Named turns come first, each shown by rows before and after it. Which turns, in which order, take the first row of each pair that follows to the second? Write the first one first, as in the answered first pair.
J312:
[-34   9 -10  16  36  11  33 -16  -3  11   5  -6] -> [-36   4 -10   9  44   5  32  -7  -1   2   8   1]
[-16  -8  -3 -11  23  14   8  12 -25 -20   0   8] -> [ -8  -5 -13 -16  -1   9  29  13 -24  -5   0   7]
[  7 -19   3  19  42 -11 -20 -16  10   3  16  21] -> [  9 -24  -3  -2  19 -24   9   1  12   2  25  36]
J287:
[ -2  -5   5  26  -1 -14   6 -19  14  56  44   1] -> [ -3 -17  -1  30  18 -23  -5 -21  10  46  42   8]
[ 23 -12 -20  74  49  -5 -26 -58 -28  24 -18  -9] -> [ 37  -4 -28  75  19   4 -20 -60 -37  25 -31 -13]
[-12  11 -16 -14  12  22   6  -8 -22 -32 -36 -15] -> [-13  24 -11 -17  -5  28  11  -5 -18 -26 -38 -16]
J631:
[  3 -41 -71   3  37 -14  36 -20 -55 -51 -21   9] -> [ 32 -53 -69  32  13 -17  20 -53 -44 -22 -12  14]
[  6  -6 -31   7 -11  -7  21 -21 -10   9  -9  -2] -> [  7   0 -25   6 -14  -6  30 -11 -10   7  -4  -4]
[ 44  -7 -11  -5 -39 -23  12  -2   3   7  12  15] -> [ 26   6  -9 -25 -38 -18  28  27   0 -12   5  12]
[ 39 -20 -33 -21   5 -10   1   4 -27   3  -2   4] -> [ 35 -17 -31 -27   1 -11   2   6 -27   4   0   8]
J177:
[ 16   1 -18  53  12  18  -7 -62 -23  26 -23 -21] -> [ 17 -49 -20  46  34 -17 -19 -47 -16   3   7  13]
[ 19  10 -11  30 -18  16 -14 -36  12  40   3  -3] -> [ 11 -35  -9  16  20  -8 -38 -11  16  -2  17  21]
[-16  -5  -6  13  -9 -30  30  14 -26   6  26  22] -> [-37  10   4   2  12  -6   6  33 -32 -34  -5   6]
Then:
Between the rows of a pair lie 2 to 3 turns.
[-20  14  -7 -12  31  -4  10   6 -16 -34 -36 -11] -> [-10  30 -11  11  10   5  21 -30 -13  13 -34 -22]	J312, J177, J312
[-31  -1  -2  29  65  -2 -35 -34  15  31   7   6] -> [-48  49   6 -13  38  36  -7  10   6   5 -27 -19]	J312, J177
[-27  21  -1 -45  -4 -14  62  30   4  25  28   3] -> [-14  35 -10 -32 -21  -3  65   9  -3  34  13 -20]	J177, J312
[ -6  -9  -7   0  63  20 -14 -10 -27 -10 -23   4] -> [ 24 -35 -18 -22   3 -18  24   7 -21   3  11  46]	J631, J312, J312
[  5 -83 -12  23  18 -48 -20  -3  10  -7  40  22] -> [ 28  17   2  29 -74  24   3 -20   8  52 -15 -35]	J631, J177, J177
[ 16  -1   9   7 -20  -6  24   7  27  27  30  -4] -> [  0  28  14   1  -9  27   8  15  19   8 -11 -37]	J177, J177
[  3 -19   4 -56 -10 -25  28  57  22 -23  18  35] -> [ -3  54  -7  -4 -13  47  32  -8  -9  27 -36 -40]	J312, J631, J312
[  3 -30 -34 -16 -14   1  33   5 -40 -54 -13  13] -> [  5 -30 -17 -20 -32 -22  54   6 -18 -17  22  34]	J177, J287, J177
[-42   6   4  -3  49 -11   5   5  27   2   0  -4] -> [ -9 -23 -36   5  37 -13  -1 -12  -2 -36 -26  -1]	J287, J287
[-18 -25 -10  -1  55 -15  -5   7  -8 -19   8   8] -> [ 21 -22 -36  15  -4 -18  31 -25 -22  18  12  11]	J287, J177, J177
[  4  -4 -14 -25  -8  -5  12  39  -8 -38 -27   4] -> [ -3  29   3 -13 -33  -1  36  23   9  18  -8  -7]	J177, J287
[ 27  13 -21  -9 -54  15  25  -6 -20   0 -23 -15] -> [-43  32  10 -30  14  16  31  26  -2  -2  -4 -20]	J287, J631, J287
[ -9 -28 -35  23  41  10 -35 -27 -27 -21 -46  14] -> [  7  -7 -41 -19 -49  -5  51  -2 -23  12 -26  33]	J312, J312, J287
[ 44  56  36 -37 -81  17 -35  46  46  15   2 -11] -> [ 49  42  25 -50 -85  10 -31  58  39  -9  -3   3]	J177, J177, J312
[-16  -6  17 -11  22   3 -22  18   5 -25 -17  -6] -> [ -6  18  20 -13 -21   0  26  10   8  24  -1  -8]	J312, J312, J287
[ 59 -35  -5  18 -47   1 -37 -15   7  -7   2  18] -> [ 45 -33  -3  -7 -34   4 -44  15   6 -52 -14  15]	J177, J312
[ 20 -34  24   9 -14  11 -45 -14  11 -16  20   4] -> [  0  -4  28 -12  -8  35 -36  10  -1 -44 -14 -20]	J312, J177, J631
[ 10  -5  41   0  26  -2 -44   9  24 -28 -11   1] -> [  4  32  48  18   3  12 -21 -13  31  24  -7 -14]	J177, J287
[ 16  22   8  11 -57   4  19 -21  17  56   3  -3] -> [ 21   2  33  16 -41  -4 -28 -11  42  43  19  12]	J312, J177, J631
[ 19 -57 -38  18  24 -26   0 -10 -26 -25   2  29] -> [ -3  46   1   8 -16  43  10   3 -24   3 -47 -35]	J177, J287, J287
[  9  -2 -19 -10   4 -18   5  21   5  -4  26   0] -> [ 12  -6 -22  15  14 -12 -14  -1   8   8  21 -12]	J312, J312, J177
[ 14  34  35  -6 -11   2 -32  19  37  12   2  -5] -> [ -7  19  34  -9  12 -15 -13  17  44  27  27  13]	J631, J177, J287
[-41  12  -3 -16  35  13  -3  15   5 -24 -14  -3] -> [ -7  20  -5  23  -8  22   0 -37   9  31  -7 -10]	J631, J177, J631
[-35  26  13 -20   5   3  27  38   6   5   8   0] -> [-20  36   8   6  -9  10  27   3   6  42  10 -15]	J177, J312
[  2  40 -26 -19 -40   1  51  13  -3  15  14 -14] -> [-29   5  -2 -27  21 -26  30  35  18 -10  45  11]	J287, J177
[-54  19   6 -14  29   0  46  10   6  29  31   4] -> [-29 -19 -14  14  35 -23  29 -16   1  32  44  24]	J287, J631, J312
[ 32   9 -39  22 -67   6   7 -40 -31  -7   4   9] -> [ 19 -12 -40   3 -30  10 -26 -12 -40 -69 -22   5]	J177, J312, J177
[-47   0 -25 -19  -8  -7  51  28 -20  17  23   6] -> [-45  25 -25  23  12  32  11 -13 -26  26 -15 -35]	J177, J312, J312
[ -5  49  36  16 -30   9  36  11   2  14 -20 -35] -> [-13  19  45  43  33   4 -24 -10   4   2 -17 -34]	J312, J287, J631
[ -8  32   2  16 -19   7  40 -18   4  50  14  -9] -> [-28  27   4  24  51  25 -19  -9  -7  -8 -15 -26]	J177, J177, J631
[ -1   7  -6 -36   4  11 -24  26   7 -38 -29   3] -> [ 18  24 -18  -1 -31  21  -6 -20   3  21 -31 -18]	J312, J177, J312
[ 52 -25 -13  16 -24   8 -35 -21 -14 -17 -13  -3] -> [ 45  -8   8  25 -28  13 -38 -26  -1  10  -8 -11]	J287, J312, J177
[ -3 -20   1   5 -16 -29  33  -9   1  33  46  27] -> [-20  -1  15  31  48  14 -36 -22   4   6   5 -17]	J312, J312, J177
[-19  -6  29  16  32  13 -52  15  43   2  18 -18] -> [ 25 -32   2  30  -1   6 -58  -8  26  -5   8  -8]	J287, J631, J287
[ 15  30  14  18 -25  31 -15 -20  25  29  -7 -27] -> [  6 -17  21  18  13 -15 -20 -15  41  22  42  13]	J287, J177
[ 17   6   8 -41 -44  -6  21  33   3 -11   0  18] -> [ -7  33  42   4   8  28 -28   5  24  21 -11 -18]	J312, J287, J312
[ 16  38  -8   9 -12  18  29  -6 -17  36 -10  -1] -> [ 23  10 -19  19   1  -2  32 -19 -13  40  10  22]	J631, J177, J312
